Rotation paths and how fast each direction turns (degrees each step)
Each turn is a multiple of 5 degrees from 10 to 175, or 0.
Each row of a path follows its step; steps can be skipped.

step 0: [ -1  -6   4  -7   7  18 -31 -21 -27  -4   2  -2  -4  16  -8 -12 -21   9
  -2 -11  -8   6 -12  -9 -13 -14  21  32  33  -8  15 -32  17 -23   4  15
 -19  32   5  -7  10  13  11  -4  -6  19   1   2  -6   9 -26   1  11  10
   9  13  36 -11 -16  20   4  -3  -2  10  -5]
step 2: [-10 -17  10  20 -12 -12 -14   3   1 -22  -3  35   7  -8  -3   1 -11  14
  17  -2   2  -4 -17 -19 -41  11  21 -13  15 -17  -8  15   8   4  -8   1
  14   7  -1 -32  -5 -26 -15  -2   4   7  -6  -1  -3  33 -14   3   5  27
  19   8  12  -7  30 -21   1   9  19 -22   8]
step 5: [ 16  -1   1 -14  27   1  17  11 -15 -22  31 -19  -2 -14  -8  -3  -2  -4
 -34 -13  -1   3   0  -3  16   5  23  20   4  15 -29  -5 -11  -5  28   3
  -4   4 -16 -22   0  -4 -24 -21 -25  12  -5  13 -13  11  -3 -19   8  12
 -10   1  10  11  16 -17  -8  -8  33  33  -9]
step 6: [  7  11 -23   4  -9 -15 -24 -17   7  -1  20   5  -4 -20  -7   5  -9   1
  -5  28  11   0  -3  11   6   8   4 -38 -18   8  10   2   5 -10   8   3
 -12  -5  25  23   1 -18  32 -28  13  10  12  17   2   9 -24   2 -32   8
  -6  -3  24   1  14 -12  28  -3 -13  34 -11]
step 8: [  5   3  -4   6  11 -18 -13 -13 -38  19 -19   4 -11  21 -33  -6  -8 -14
 -12  11   0   3  13   4   5   1  30  10  -5  -7  15 -22  10   8 -11   3
  13  -9 -12 -15  23  12  17 -14  13  -5 -16  -7   5  28  21   4   3  -1
 -17   2   3  -3  -1 -23  37  -1  -2 -10 -43]
step 11: [ 13 -11   8  25  10   7   4 -14  -1  -7  10   4   6  -3  15  15  14 -12
  13   1 -15  28   3  16 -11 -20  27  -2 -15 -12  14 -32 -21  15  -8   2
 -11 -22  -3   3  -6 -19  27   2 -11  11  15   1   5  -2 -41   3  28 -14
   5 -20  -7  28  21  -7 -19 -22 -14   5 -16]
step 12: [ -8   0  -3 -11   9   1  -7   3   4  12  -9  -3  -1  -8  -2  12 -31   1
 -27  -1   8  18  -8   4 -27   8   8   6   5  -6 -16 -15  13   3 -15 -16
  26  10  12   6 -14  22  14   2   0  -2   3  15   3  12   8 -10  18  -5
  61  21  48 -13  19  13  -9 -12   0   5   8]
step 13: [-36   2 -20  19  -2 -11  17   5 -23  18  23 -20 -10   5  17  -4 -18  37
   9  -3  -7  12  20  37   3  23  12   0   7  -5   0 -10  -5   3  -1  16
 -10  10   1 -23  13 -10  -7 -10 -10   8  -6  -6  21 -10  -8  -1  19 -24
 -18 -12  10 -16  11 -25   6  -9  25  10   5]
step 15: [  6  -9 -22 -17   2  -1  -1  -1 -36  -2  17  16  33  10   7  -8 -29  -1
  -1  -5  15 -17  23   5 -11   4   7  20 -32 -18 -11  10   5 -15  -4  25
   3  30  15  -8   6  -8   1 -28  -7   6  23 -15 -15  -6  -4  -8   8  19
  -9  16  -4  21 -15   4 -29 -21   5  -4  -6]
step 17: [ -1  -3 -17 -12   3   4 -23   0  -4 -17   0  -3  13   0  14  19   3  23
 -35 -19 -10 -23 -24  -3 -18 -13  32  -5 -10 -17 -23 -19 -13  -4  36 -15
  -8   3  -3  12   7 -21   0  -2  10  18 -15  14 -12  23   4  -1  31  18
 -16  16 -10 -23   6  10   5  -8  17   1   8]
step 18: [  5  -7  -2 -26 -10  -4  -9 -12 -23  -5   7 -11 -26 -42  -3 -22 -13  -2
  25  13  -2 -11  10  -2   3  17  34 -13   5 -30  30  -7  22  -7  -8  -3
   2  -2 -25   8   8  12  -7  -9   8   8 -15  13  14  -6 -22 -14  -9  26
 -11  -5  14 -11  16  -4   4 -13 -26  21  -1]
Speeds:
[ -3  -5   1  -3   6   4  -1   1  -1   3   2  -1   0   0  -5   5  -3   7
  -2   0  -3  -4   4   0   4   3  -7  -1   2   2  -4  -7  -1   6   4   0
  -4   1  -6  -4  -3   1   2   1  -1  -2  -5   1   2   9   6   5   8  -4
   3  -2   7  -2 -10   2  -1   3  -1   3  -4] | 90
[ -6   1   2   4  -2   7   0  -3   0   3   0  -2   3   4  -1   4   6  -7
  -5  -4  -4   4  -2   3   1  -1   0  -1   1   3   5   1   3   0   4   4
   5  10  -5   4  -4  -1  -1   2   2   0  -8  -4  -5   5 -10   6  -2   0
  -1  -1  -1   4   3  -4   3   2   7   2  -7] | 130
[-9  0 -3  0  4  4  5  5  7  1  2 -6  1 -1  0  6  0  4 -2  1  2  1 -1 -1
  2  3 -1  1 -4 -4 -1  3  1  0  1  4  3 -1  4 -7 -2  0 -4 -6 -6  6  6  0
 -2 -3  1  1 -6 -3  8  5 -5  7  0 -4  8 -3 -3  5 -3] | 40
[  3   2   0   3  -5   6   2  -3   0  -1   3   2  -5  -4   3   7  -4   0
  -4  -2   1   4  -3  -4  -3   3  -2 -16   5   5   1  -1  -5   5   1  -3
   0   2  -2   0   8  -2   3   7   4   1   6  -3   2  -3   3  -2   0   1
   2   0  -1   7  -4  -2   1  -1  -3  -4  -2] | 145
[ 0  1 -3  3  3  2 -2 -4  9 -5  4  1 -1 -1  4 -4  2  1  6  4 -1  6  8  3
 -1  1  0 -4 -5 -3  1 -4  4  5  2 -1  5 -8  2  3  5 -4  6  5 -3 -7 -4  1
 -7  3 -2  0 -6 -8  1 -2 -3 -2 -2  0  0  6 -4  2  2] | 145
[-2  5 -3  1  2 -4  5 -1 -1 -4 -2  4  1  2  6 -2 -6  5 -1 -5  5  2  4  6
 -6  7 -3  3 -1  4  8  9 -4  0  2  0 -4 -4 -2 -1 -5 -1 -1  2  0 -3  3  6
 -2  3 -3  0  1 -2  6 -2  6  7 -1  0 -4  1 11  0  2] | 35
[ -2  -6   2  -4  -4   2  -2   4   1  -2  -1   3  -3   1  -1  -6   4   9
  -1   0  -1  -7   3 -10   0  -2   0   0   4   2   2   4   5  -1   6   4
   1   0  -3   3   5  -8  -4   7  -3   4   6   5   3   6  -6  -6  -5   4
   0   0   0   0   0   5   3   1   1   1  -4] | 20
